One turning vector, and how many ticks it has turned:
The counts run from 0 to 153.
[-10.9  -7.9 -30.4  26.8 -21.0  -5.6  10.5  -7.1  13.6  -2.7 -21.6   8.2
  -0.6  -7.5 -39.0   7.8  16.1  12.6   8.9  21.2 -15.5  -7.5 -14.3   4.7
  -3.6  21.1  -5.6  29.3 -16.7   5.7 -28.0 -20.4  22.1  30.5   9.3 -19.9
 -28.8  58.9   4.7  18.1  19.7 -22.6  -1.1  11.7  -9.2  40.6  18.5  14.8
  40.3   2.1  16.2  10.4  17.7 -30.5 -23.5  30.3  -9.9  28.5 -10.2   9.2
 -14.2   6.8 -37.3  -0.5  -4.2 -33.6 -10.5  20.5 -23.7  -1.6  38.9  -4.1
   0.6   9.5] | 15
[-21.5 -30.1 -10.2   5.6 -12.7   7.9   1.1  -7.2  -6.7   4.8   9.4  14.9
 -18.2  45.5   2.2   2.5 -33.0 -14.5 -11.6  58.5 -20.1 -19.5 -41.4  -4.6
  14.1 -11.1  22.8  -2.9  18.8   6.9  -3.8 -24.0   3.5  -5.0 -31.9  13.5
  10.8   7.7 -28.4 -17.1  -3.0  31.9  59.3  -9.6  -0.3 -35.9  -3.0   7.6
   2.3 -21.1  -3.0   5.9  12.0  -0.4  13.3 -39.6  -1.9  22.9 -16.0   1.5
 -35.3 -13.5  35.3  30.7 -15.7  22.5 -30.4   5.2   0.5   2.5  -4.3  -9.8
 -32.8  -0.4] | 47
[-19.8 -11.7  11.7   8.6 -25.1   8.3 -17.3 -20.0  30.1 -27.8 -30.4  11.9
 -12.3  27.8 -10.5 -21.8   4.2  54.5   8.8 -29.8  43.0  -2.6 -11.2  12.5
 -11.0  11.1 -18.1  18.3  11.6   8.3   8.1   1.7  18.7  36.2  12.4   2.7
   9.9  11.7 -10.9 -30.0  14.7  -3.9  -4.4   1.9   8.5  13.1  16.7  18.9
   5.6  -2.3  46.8 -38.6   6.1   5.0  -2.6  21.5 -34.7   8.5   0.2  11.3
   9.9 -38.7  31.2  33.0  13.2   0.9 -19.8  35.1 -20.1  -4.6  30.0  23.8
   8.2  11.9] | 104
[ 20.4   8.0  -8.4  -2.7  -1.3 -20.5  13.5 -27.1 -26.3 -11.3 -31.7  20.2
  -8.7  46.0 -16.3 -33.2  29.0   4.7  16.0 -11.1 -11.3 -34.4  11.5   0.5
  -7.0 -19.1  32.6 -18.9  26.0  31.8 -29.1 -13.8  32.2   2.7  -0.6  16.9
  -5.8  17.6  -7.2  -2.1  23.2 -12.2   5.2  15.0 -29.8  29.4   6.8  31.0
  11.0   5.6  -2.9 -11.3  44.7 -22.8  20.9   7.4   4.0  25.6  -9.8  23.2
   9.4 -11.2  34.6 -26.0  -2.1 -27.7   6.2  -8.4 -12.9   7.7  39.7  26.3
  22.4  22.4] | 20
[ 25.1  55.9 -31.3  31.4  36.4 -19.0   9.3 -18.0 -38.7  11.7 -20.7  -4.7
 -11.4 -27.3  -8.2  -5.2   1.3  -5.5 -11.9   7.5 -23.5 -13.9  -2.9 -20.2
   3.4   6.7  32.6  -9.9  -1.4  11.2 -26.7   4.8  47.7  33.1  27.0   6.3
   8.1 -13.9  27.6   3.7  -3.2 -16.8 -23.0  -9.1 -26.3   7.7 -30.0  -5.0
   7.8   5.5  19.6  10.3  26.4  -4.1   1.6 -15.7  -0.2   0.1 -25.4   8.7
   4.2  16.2 -17.7 -60.6 -13.6  -6.1   6.4 -13.1  15.3  -0.3   7.3 -21.1
 -19.2  11.9] | 117
[  2.2  21.6 -31.8  -8.9   4.6 -23.2  35.6 -30.2  -2.1 -10.9 -20.0  17.8
  -8.2  21.5 -14.2 -25.7   5.9  10.6  20.9  23.8 -32.1 -10.6  -7.6   6.1
   5.2  17.9  20.3   3.0  17.9  12.7 -30.6 -20.1  11.4  16.6  16.1  -7.0
 -12.4  49.0  31.8  24.2  24.1 -16.4   6.2  -3.8 -21.7  20.0   0.5  10.9
  66.9  20.3  -5.5   3.5  42.3 -19.0 -19.6   4.2  10.5   9.1  -8.4  -5.9
  26.1  24.2  -9.5 -15.2  -4.1 -45.5  10.1 -10.7 -17.0 -13.8  34.6   2.7
  -9.3  -5.8] | 17
[-48.5 -23.0  13.6  26.3 -22.2  -7.6  -2.0 -20.9  25.7 -10.1   8.9  31.0
   2.8  37.1 -25.4  16.6 -34.8  14.0  13.1  34.9  17.3  -5.9 -46.9 -11.5
   5.7  -8.3 -14.1  18.7  10.6   1.9   5.8 -24.1  -7.2   8.9 -13.1   5.5
   4.0  13.4 -18.8 -42.9  -1.1   6.5  45.0  -4.7  -2.6 -38.9   1.0  40.9
  -1.0 -13.4   1.9  -5.3   2.9   3.1  -8.5  13.8  -1.5  20.0 -13.2   5.6
 -24.7  -2.6  12.2  58.3 -20.5  15.3 -28.6  37.4  -5.2  -3.0  -2.7  11.3
   9.3  -9.6] | 49
[-15.4  -8.0  10.1  -5.8 -12.4  -7.6  24.2 -12.4   2.7  -8.5   4.7  33.0
   9.6  48.7   9.6 -10.9 -14.7  -8.7 -15.8  27.6   5.0 -22.9 -30.1  16.3
  -8.7 -10.0   9.2  -6.2  32.9   1.5 -18.3 -37.1 -10.4 -12.4 -19.1  10.0
  -6.7  -0.1   1.4 -23.5   1.0   1.9  61.9   3.4   0.0 -41.5  20.4  23.9
 -16.0  -6.8 -14.1 -12.6  17.5  -9.4   7.8 -15.8  -5.5  27.3  -9.3  19.8
 -11.6  -7.0  36.3  20.7 -30.8   8.8 -11.1  26.0 -21.5  -9.5  13.9  30.9
   7.9 -29.0] | 94
[-13.2 -12.2  20.8 -18.0 -38.7 -13.6 -24.8 -18.2 -21.0   1.8  10.5   3.2
  16.1  19.9  11.7   7.7  15.0 -25.9  17.8  19.1   8.8  14.5   7.4 -31.3
  -5.0   6.1  -1.9  14.1  -3.6  11.6   7.7  13.9 -24.7  -5.8 -30.6  -3.5
 -16.0  11.6 -45.5  -4.4 -33.8  -1.2  26.7  19.7   8.8  15.6 -18.0  26.0
 -26.6 -24.0 -24.1  35.6 -23.7 -11.5   8.8   4.2  -0.7  35.6 -10.1  14.8
 -34.3  -1.9  13.6  41.8   5.8   2.5 -22.6  50.0 -10.2  24.2  22.8   8.4
  22.6  13.5] | 131
[  1.6  24.4  -2.0 -15.2  41.0  -0.3   3.0 -22.3 -40.8  -4.3   2.7  -4.2
 -42.1  -0.4  12.2 -18.3  18.0   7.1   6.5  -8.0 -14.2 -14.7  34.4 -41.2
  16.8  -7.6  34.1 -13.9  -4.1  12.5 -23.4  29.9  34.7  15.9  15.8  15.4
  48.5 -20.6  -6.1 -16.7   4.8 -22.2 -19.4  19.4 -34.4  10.7 -49.2   0.8
  17.0   4.5  22.9  14.0   3.7  10.3   4.7  20.5  20.7  13.5 -14.6  14.0
   8.4  -4.8  15.9 -26.4  -5.0  -2.6  -2.9  -4.3  21.1 -10.3   8.0  -9.0
  -7.3  42.9] | 73
[-14.7 -17.3   2.4 -28.1 -23.3  10.5   9.2 -30.1  15.6 -21.2 -11.6  -1.8
  -9.5  69.1   3.9 -38.0  -0.8  38.9  10.6  -3.3  13.5   7.2 -18.7  17.5
  -8.6 -13.8   4.7  13.5  43.7  -3.4  -6.4 -17.4   3.7   6.9   8.4   5.1
  33.1  23.0   6.4 -11.2  34.9  23.2  24.5 -17.5   3.3 -10.8  11.1  11.2
  31.4  12.5  14.5 -51.7  32.3   3.1  -2.8 -21.7 -11.8 -11.5   6.4  -0.2
  17.2 -14.0  43.9  36.9  13.9  -4.7 -27.2  -6.0 -10.7  -2.8  26.4  16.8
 -18.8  -3.2] | 102
[-28.7  -3.2 -12.9 -20.4  -2.9  19.4  32.7  11.1   5.9  15.9  -6.7 -16.6
 -39.1  -1.9  17.4 -28.1   2.0  11.5 -35.1  19.1  24.5 -11.3 -21.9  31.1
  -3.8  33.8  23.8  19.4  21.5 -18.5 -12.0 -27.7  -7.4  29.5  -3.9 -32.6
  23.8  10.2  34.6  -5.2  16.8  -7.4  34.7  -0.9  -7.0 -12.4  30.9 -32.7
  13.8   2.7  39.2 -15.7  27.0 -13.7 -31.0 -20.9 -18.8  17.4   4.2  25.3
  -7.4  11.7  -6.4  29.8 -30.5 -10.8 -26.3 -18.3  -5.6  -2.1  17.3  12.6
 -14.8 -31.4] | 144
[-25.6  -9.0   6.7  25.7  -4.5   4.1 -15.4 -11.8  12.4  -5.4 -17.1  -5.6
  10.9  -1.6 -11.7 -15.7  -0.2  57.4  -4.9 -28.9  47.9 -23.4  -4.3  -2.5
  -5.7 -22.7 -19.8  10.9  12.9 -11.8  -2.0  -4.2  39.4  35.0  20.7   1.2
  43.1 -13.6 -18.5 -47.1  25.6  14.1   1.4   0.6  -4.2  -4.0  -4.4  18.5
 -20.9  -3.9  46.3 -47.8  10.0   6.6  -6.7  13.1 -32.6  -4.9  -1.9  30.9
 -18.8  -5.9  24.3  22.4 -18.8   9.5 -33.1  20.5   3.0   2.0  10.0  16.9
   5.2   4.8] | 150
[-39.6  -5.0 -20.8   5.0   3.8  16.5   8.4   5.4 -11.3   1.3  26.2  11.0
   1.9 -12.1  29.5   4.6 -20.2 -24.0 -10.9  68.1 -17.6 -20.4 -19.7 -26.4
  14.5  -8.9  -2.9   7.9  13.4 -20.1 -21.2 -15.6  -3.6  -8.2  -5.8   6.1
  43.5  12.8 -18.8 -19.6   4.4  15.2  34.0 -11.7 -11.2 -30.9 -26.2   7.1
  10.5 -16.3  -8.7  -4.1   0.6  -4.0 -22.6 -26.3  18.4  12.2  -5.9   3.7
 -31.2  33.0  -3.0  32.3 -33.0   2.4 -26.0  12.2  18.4 -13.1 -18.1 -11.4
 -37.8  -7.5] | 45
[ -1.7  30.3   8.9 -28.6 -47.3 -23.4   4.4 -21.5  -7.5  23.7   9.4  -3.8
   9.0  21.2   5.7   6.4   0.3 -29.3  -7.8  15.5  10.7  35.2 -14.1 -20.2
 -23.8  34.4 -10.5  19.3   1.3  -0.4   6.6  -1.6 -44.2   9.4 -17.6 -21.8
 -46.9   6.4  14.5  16.9 -38.8  -5.0  48.5   2.9   5.7  -8.4  -4.0   3.0
  -2.8  -4.6 -18.5  39.6 -12.2  -4.2 -14.7 -20.9 -10.9  19.7 -10.8  10.9
 -23.3  16.2 -10.3  36.7  -8.9   1.7 -18.0  42.1 -13.8  16.2  30.3  23.0
  21.4 -39.3] | 133
[-18.2  35.6   2.0  29.6   2.2 -19.9  10.2 -11.8  -3.7  22.4  42.1  25.1
   9.9 -17.1  12.3  34.6 -18.7  -9.0 -13.9  19.8  22.5  -3.6 -16.7 -20.8
   5.1   7.1  -6.8   8.5  15.0  -6.9  -6.0  -9.8  -7.7  20.8   6.9   0.7
  -6.1 -32.8  -0.3 -25.3 -32.9  -4.3  34.9  -4.6 -11.5 -30.3 -24.5  22.7
 -48.2 -16.4   1.1  -0.9 -10.3  18.6 -24.0   1.0  -8.1  17.1 -17.3  22.3
 -32.1  11.6  -7.4  -0.8 -37.8  32.9  -4.9  55.5  -6.7 -16.7 -13.1   5.1
  13.4 -37.9] | 41
[-25.9 -11.1   9.7 -36.4 -15.5  24.2  10.8  15.3 -13.1 -10.3   7.2  35.2
  -3.7  15.9  45.5 -12.4  28.8 -22.9 -10.4  13.6  15.1 -35.8  12.4   3.6
  -1.0  -1.8  14.3   4.8  30.5   5.1 -12.4 -10.7 -10.5 -12.5 -22.8 -15.9
  16.5  10.5 -35.7  -5.3   8.8   0.5  50.8  21.2   2.7   9.8  22.5  29.8
 -29.9 -19.6   5.1 -25.7  13.4  -2.2  13.3  -2.3 -10.6  40.7  -6.4  21.7
 -16.4 -14.0  36.2   8.0 -24.9  -1.3  -1.1  40.8 -38.6 -16.4  31.7  37.7
   0.4  -6.6] | 139
[ 19.1   5.2 -21.7  12.6   0.4 -42.4  19.9 -36.1 -18.4  34.2 -14.0 -14.7
   7.5  13.6 -28.0  -6.9   2.8  49.6  17.5 -33.1  17.8 -11.5  32.0  -8.7
  -7.6  -5.3   2.8  15.4  36.5   8.6  -1.1 -15.7  31.8  34.2  23.9  -9.4
   5.8  21.2  -1.0   2.3  27.8 -11.6  -4.2 -12.8 -34.3  47.5 -22.4   4.5
 -13.0   4.9  23.5  -7.6  33.2  -5.4 -27.9  40.3  -6.8  -0.1  -9.1  41.9
  -3.9  13.9 -30.1 -29.9   3.7 -14.3 -13.3  13.7  -3.6   6.0   7.4   1.6
  43.2   8.3] | 68
[-22.8   9.7  -2.8   9.1 -13.3   5.4   8.6   9.7  -3.1  19.2  38.7   6.4
  16.8 -38.9  13.4  30.0   4.6 -43.4 -10.1  46.7   3.4   5.3 -10.5 -25.8
 -10.7  21.1 -21.9  30.5  -8.8 -15.6  -4.5  -2.2 -21.1  11.6 -21.2 -34.2
 -11.6  10.2 -12.5   2.1 -31.0  -8.5  37.2   8.1   5.3   1.9  -5.8   7.8
 -24.2 -17.0 -12.0  25.9 -25.4  -7.2 -25.9   3.2 -16.4  35.5 -16.0  21.3
 -44.7  33.4 -26.9  22.0 -36.2   7.6 -17.5  52.0  -8.8   2.3   6.8  -2.9
   2.5 -29.6] | 88
[ -4.9 -33.5  -1.9  13.0 -49.3  -2.7 -18.0 -19.5  20.6 -24.8 -25.9   0.4
   3.5  37.5 -24.7  -5.7  15.4  30.0   5.2  -3.7  16.6   0.2 -20.3  28.7
 -15.8   7.0 -14.1  23.4  14.4  15.3   0.1 -15.0  20.1  21.4  -7.1  -8.0
 -21.3  48.6 -18.1   0.9  18.9  10.2  23.1   2.6  26.3  47.0  28.4  15.4
  18.5  -6.0  18.8 -24.2  21.8  -2.8   4.3   7.6 -31.5  17.9  -7.2   2.9
  -6.9 -29.1  18.0  30.0  19.2 -14.3 -14.9  27.3 -33.2  10.9  38.4   5.5
  -1.1  13.8] | 58
[-36.0 -17.0  -6.7  -0.8 -19.3   9.3  31.0  15.2  13.3  18.9   5.9  -2.8
   2.1  -7.7   2.9  -6.3   1.5   9.2  -4.7  -8.0  46.1 -17.5   3.1  11.6
 -14.4  10.2 -16.3  25.7  24.8 -24.4  -9.7 -26.3 -17.8  15.4  -8.0 -38.4
  15.1  20.0  -3.4 -17.5  15.3  -7.2  38.7  -0.2   0.2   6.9  18.3   1.8
 -28.0 -13.4  31.8 -23.3  20.5 -13.5 -38.8  22.9 -17.1  25.6   7.3  38.5
 -31.7  18.2 -19.6  38.5 -37.0   0.8 -32.0  37.1 -22.7   0.2  15.2  27.4
  19.4 -38.4] | 142
[-21.1   6.8  13.8  42.8 -21.2  -1.9  -5.3   3.3  29.2 -17.0 -29.2  21.6
  -5.7  16.4 -29.5  -8.1  -5.0   3.7 -22.2  31.0  19.9   4.5 -70.4   2.0
  -7.9  10.7 -10.0   4.6  -8.9  11.1 -11.1 -11.7   4.4  29.6  -0.8  -3.0
 -18.3   1.9  26.3 -22.9 -16.1 -13.6  29.9   7.3   4.6 -46.5  27.7  18.1
  24.1  -5.9  12.9   3.6  -3.7 -18.5  -0.5 -15.9 -28.4  24.0  -9.8   3.1
 -20.8  -5.6  24.0  48.8 -31.7   8.5 -21.8  15.8   3.2  10.5  21.4  16.1
  -5.3 -15.4] | 51
[ 19.5  41.3 -21.8  -4.0  32.9 -24.3  25.3 -35.1 -35.8  16.8 -13.6 -23.7
 -38.6   5.6 -13.7 -30.1   0.1  27.1  -0.2 -14.4 -12.0   4.7   9.9 -14.9
   4.1  14.7  31.7   4.2  10.5   5.5 -22.8  15.0  23.0  36.6  31.4  -5.2
  13.7  -2.5  44.6   3.8   0.4 -27.8 -18.5  -0.8 -39.6   6.1 -27.6 -17.3
  30.0  20.7  18.1  18.2  30.4  -8.3 -19.7   9.5   8.1  -7.4 -11.5  13.7
  16.8  25.2 -17.2 -32.9   0.1 -12.3 -12.7 -30.2  22.1  -1.7  13.2 -16.2
  10.8   2.6] | 71
[-26.0  19.4 -20.6  27.1 -10.1  20.8 -17.3  -2.2  17.9 -45.2 -15.3  27.6
  -9.1  -5.4  12.8  -4.6   5.3  -4.5 -17.6  56.6 -24.8   5.7 -47.2  -4.3
  13.0  14.5  -5.6  10.7 -13.1   7.8 -27.4   5.3  28.8  18.1   7.7   3.6
 -12.7  22.0   9.7   0.3  -6.0   4.8   2.4  -1.5  17.1 -13.1   8.9  23.1
  54.2   8.2  15.9 -10.4   2.0  -4.0   6.4 -40.8 -16.8  17.9 -27.7 -39.9
  -2.4 -20.5  24.8  14.2   4.9 -16.3   1.7  19.0 -12.5 -20.3  30.0 -18.2
 -61.9  16.6] | 8
[-21.1  31.8  -9.7  22.8  12.8  11.0   8.5  14.4 -16.7  18.2  11.9   7.5
  -6.2 -29.9   9.3   7.1  -5.2 -32.9 -48.9  46.9  -3.9 -15.4 -32.6 -16.6
   2.9  14.0  18.7   3.6  -8.6  -7.1 -24.2  -2.6   3.9  15.6 -14.5  -4.3
   1.9 -19.9  10.3 -12.6 -22.7  -7.9  26.5  -5.8  -4.2 -33.0  -2.6  -3.7
 -16.2 -12.3   9.0  19.7 -13.9  -8.6 -11.0 -28.7 -19.0  27.1 -20.7  16.6
 -46.7  18.0 -14.7   0.0 -45.8  20.8 -20.1  16.3   8.0  -3.5   0.1   1.7
 -32.4 -11.4] | 43
[-26.1 -17.0   5.4   6.0 -31.1 -15.4   5.8 -25.1  12.5  -0.6  12.8  18.3
   9.0  64.0  -7.7  14.8 -34.3   3.6  -4.2  44.9   9.8  -7.7 -51.1  -8.6
   0.1 -17.9   6.7   2.5  29.1   8.7   2.8 -31.0  -9.6  -4.4 -21.3  17.0
  -1.7  11.6 -10.9 -20.9  -4.1  25.5  58.9 -16.7   0.6 -46.2  -6.4  23.4
   1.6 -12.2  -9.4 -13.3   9.6   8.8  -5.8 -20.4   0.2   6.9 -11.0  11.8
 -18.5  -1.7  17.6  40.1 -13.4  24.3 -29.5  27.9  -6.0  -6.4 -13.1   7.6
 -12.7 -11.2] | 48
[-18.1  40.2 -17.4  13.7  -7.9   5.8 -13.3  -6.7   5.7 -19.8 -30.5 -12.9
  13.3 -31.6   6.7 -30.7  25.3  43.6  -2.8 -15.1  32.9  13.0   0.6 -10.1
  -9.0   3.2 -34.2  28.0  -0.8 -15.7 -16.4  -0.2  35.4  44.1  45.2 -16.9
  22.2  10.7  17.0 -15.9  25.6 -11.6 -37.4 -21.1   5.8  27.4  -3.6   9.8
  25.8  14.7  42.4 -37.3   9.3 -12.7 -17.9   5.1 -45.6  -5.2   9.3   5.2
   3.3  17.6  -7.9   9.7 -11.0 -30.7 -11.2  10.6   1.5   3.2  30.8   5.1
 -12.1  -2.3] | 107
[ 13.1  42.5   0.4  -5.2 -10.8 -39.3  -6.3 -35.8 -26.0  37.8  11.9 -39.0
  -8.9  -3.4  -6.0   8.5 -18.2   1.9  -5.3   8.5   9.3  48.5   6.5 -42.6
 -11.0  24.9   6.5  20.7 -14.8   5.2  13.1  30.5  -5.0  30.9   5.9  -9.0
  -7.5 -21.4  19.7  12.0 -38.9  -7.6   1.4  -7.6 -11.6  -9.6 -47.5 -14.6
  -0.7   0.1   4.3  57.6 -23.7   0.7 -14.9 -14.8   0.2  -3.0  -9.8  17.2
 -20.6  23.8 -15.5   6.5   4.4  12.3 -27.4   6.4  27.4  28.1  -4.0 -22.7
   6.6   0.6] | 79
[  8.9  41.5   8.8  13.7   7.0 -35.7   6.4 -41.8 -23.8  14.3 -11.2   0.2
 -18.3  14.2 -26.2   2.7 -10.3 -13.4  -6.7  29.8 -16.8  25.1 -24.6 -39.2
   0.0  19.9  19.7  -3.1 -16.6  22.8  -5.1  23.2 -12.2  24.5  10.5   6.9
 -24.7 -15.1  35.6  -4.5 -40.6 -27.7   8.4  -2.7 -18.1 -34.2 -31.3   5.4
  14.9   8.0  -3.1  65.1 -10.5  -9.9   1.7  -3.0  12.8  15.5 -22.0  10.7
  -9.6  24.8  -6.1   7.0 -13.4   9.1 -16.2  -0.6  30.3  12.4   7.9  -0.1
  17.0   0.2] | 125
[  7.3  41.0 -33.2 -17.2   5.6   3.3  18.4 -13.7 -20.6 -14.0 -31.1  11.0
   6.2  -1.1  12.6 -35.7  39.5  17.7  -2.5   1.7  -6.5  -9.9   6.7   4.7
  -7.9   6.0   9.3   8.1  15.7   0.2 -33.5 -14.1  37.8  14.2  28.6 -10.0
  -2.1  24.2  29.1  26.8  33.9  -9.7  -2.6  -1.8  -9.2  21.5   7.7   6.4
  48.8  22.1  24.0 -36.0  40.5 -15.5  -2.2 -22.2 -13.3  10.2  -2.4  -0.1
  18.6   6.7  10.7 -30.2   5.2 -40.2  17.3  -3.7 -23.7 -11.4  46.6  11.6
 -18.3  -1.5] | 63
[-37.2 -30.0 -12.0   1.0  -2.7  23.0  -4.8   9.8 -10.3  -2.0  22.1  14.6
  -9.3   5.7  15.4   3.8 -17.5 -27.9 -11.2  67.6 -16.0 -26.5 -21.0 -23.2
  27.9 -12.5  13.9   0.2   2.4  -6.5 -14.1 -18.0   0.2  -5.3 -34.5   3.5
  35.1  10.1 -31.2 -22.9  -5.8  11.8  40.4  -2.4   3.9 -20.9 -13.4   8.7
   5.8 -20.7   3.8   8.8   5.2  -4.0  -7.7 -17.9   4.4  21.5 -15.8  -1.7
 -34.4   2.3  15.4  35.2 -17.1  16.1 -30.1   7.7   0.6  -6.6 -20.4 -14.7
 -42.1  17.0] | 46
[-32.7  -8.5  17.5   3.6  -8.9  -2.5  22.9  -6.7  20.4 -10.2  -1.8  38.5
  26.3  30.7 -10.4  -4.1 -13.8   1.0   4.4  23.1  32.2 -30.5 -32.7  -0.6
  -8.3 -13.3 -14.2   4.6  27.7  -6.4 -13.5 -34.6 -18.2  -0.4  -9.5  -6.3
  -1.6   7.9  -5.1 -28.4   0.3  -9.9  47.6   1.8 -16.2 -29.7  19.4  35.3
 -11.2  -7.6  -8.4 -25.3  16.7  -9.9  -6.8  11.4  -3.7  21.0   8.7  29.5
 -17.0   8.2  19.7  38.4 -47.8   0.8 -10.4  40.1 -16.6  -4.0  10.6  51.8
  25.6 -32.1] | 95
